One turn sends every row of this set to another row. A few are shown first. Where does it send the rows asked after them?
zabam: [ 19   6  -1  -3   9 -10  14 -20   2  23  21  20  10   4   7  23   6  -8
   0  20]
tulob: [  2   1   6  21  -3  -5  14  -9 -12 -18  16  17 -10   7   7  19  -2 -20
  12  22]
tizu: [-14  -8  18 -13  22   4   1 -13   0  12  22  11  -2   7  -2  10  -7   9
   6  18]
Ves: [ 12 -19 -13 -14  19  -6   8 -11 -15  -8   0  23   0  -4   1  17 -11   7
   2  -7]
fizef: [ 20   5  -7  13  -7   5  22  -3 -22   1  -6  10  -6  -6  15  19  -1  -2
   2  19]
vonuk: [ -2  -5   1   0  27  -5  10  -4  -7 -13  -4  13   7  -9  11  16  -6  -3
 -23  -1]
Potet: [ -4  -4   8  16  16  -2   3 -19   1  -4   6   5   4  16  11  12 -28   7
  11  15]
piv: [ 10  -4   0   4 -21   9  14   2 -11  14  17   4   6 -11   9  16  -6  -1
  -1  23]
nuf: [  5  -5 -12  -7  22 -15  20 -11  -7  -4  16  18  -9  -7  16  14  12 -16
  -9  24]
tize: [  4  -4 -16  -6  18   2 -10 -26  -5  11   2  26  -4 -11   5  21   6   6
  10  17]
Dut: [  4   0   8   5  14  -4  19 -25 -11  -9   7  26  24  14   4  16   8 -16
  -6  22]
gokug: [  2 -20   6  14  -9  -4   7   4  -3  -7   8  22  -9  12   6   2   0 -19
   9  15]
Sovep: [  4 -25  15  -4  -6   2  26  -7   7  -6   4  20  12  -1  -5  15   0  -7
   6  33]
Daf: [ -9   2  -4 -11  -5   7  13  -9 -15  -3   4  15   8 -17  -4  21 -10   9
  27  19]
pep: [ -5  -3  -4 -17   4  11  20 -15   3  -1 -14   8  20 -14   6  28  -2  -3
  -2  18]
Mupi: [  8   7  10 -13   6  -1  16  -9 -14  18  21   9  -5  12  10  20  -5  11
  18  19]
radi: [-20  -4   0   0   5  -3   6 -18  -8  22   2  15   8  14  10  15  -4  -6
  21   3]
nep: [  4  -3   1 -11  -4   3   4   4 -18  10  12   8  10 -16  10   5   9 -18
 -12  11]
gezul: [ 20  -4  -3  -6   4   1  19 -18   0 -20  -2  21  16   6   9  15   2  -5
  13  35]
zotut: [-21  -8   3  -4  15   5  13 -15  -1   2   4   3   8  -3   9  15  -3  -5
 -10  42]
depus: [  1  -4  15  -4  21  -1  15  -8  -4   5  28   8  -8  14   8  17 -12  12
  15  15]
rotu: [  9   8   7   4   9  -4   9  -1 -25   6  -3   7  -5   4  16   5   8 -16
 -12  18]
Zit: [-10   6  14   1  -2  20   8 -14  -1 -11  -6   6  11  15   7  24  -5   0
  -2  23]
visim: [ -7   8  -6   5  14  -3  23  -7 -15 -10   6   1   5  18  15  20 -19   6
   7  18]
som: [ -2 -18 -18 -16   7   6  10 -12  -7  -7   2  18   9  -9  -1  19 -16   8
  18  -1]
golur: [  9 -14   4  10  21   2  -7  -5   9  -4  15   7 -13   0  -3  29  -9  -5
  -2  19]
sut: [-16  -6  -6   1  11  16  11 -12 -15 -25  -4  16   6  -9   4  22   4 -12
  -5  21]
saku: [  9  -2   3  -3 -28   6   6 -11   4  -6   1  23   8  -1  13  14  -1  -5
  13   3]
fupa: [  0  -3   1  -1  35   3   7 -15  -5 -14   1  21   1 -21   8  17  -2  -5
   8  -5]
Vif: [ -6 -19   8  -6   6   7  25 -11   2  -8  13  30  20  -2  14   5  16  -9
  -8  15]
mit: [ -6 -15  -6   1  11   7  11   6   7 -10   7   5   2   3  18  21  -8 -14
  15  -9]
las: [  1  -6   3  -1  17  -1  11 -12  -8  -6  12  22   7 -28   7  16  -8  -5
  26  -6]
gaf: [ 19  -9 -11   2  12 -14   8  -5   1  -6  15  16   0 -14   9  11   2 -25
  11  28]
Rur: [  5  -9   6 -18  -5 -14  11 -16   6  23   6  17   9   1   4  14   2  -6
 -14  14]
Dena: [  9  -7  -2  -2 -11   5  17 -10  -5   9   5  34   5  11  11  16  12  -3
   2  -8]
kaz: [  1 -14  12  17   8  -8  -9  -6  -5  -1  14  11   0   0  20  -2 -15  -5
  -8  13]
Vap: [ -2 -10  15   7  11  -8 -12 -18  -2   5  11  14   6   8  12  -4 -20   7
   6  12]
zad: [-10  -4  21  -8   6   6  -9  -7   3   5   8  15   4 -18   1   5  -3   9
  -7  21]
Relag: [ 10  -5   6  -2  12  -5   8  -9  -7   5  12  19   0 -39   8  17  -1  -7
  16  11]
bav: [ 10 -12 -14  -7   4  -4  12  -3 -26  -8   0  19   3   9   9  18  -9  -1
   0 -11]

zotut -> sut
tize -> golur
visim -> Daf
Now these:
Sovep -> Vif
piv -> nep
gokug -> Dena
depus -> las
Potet -> som
Mupi -> Relag
Rur -> nuf

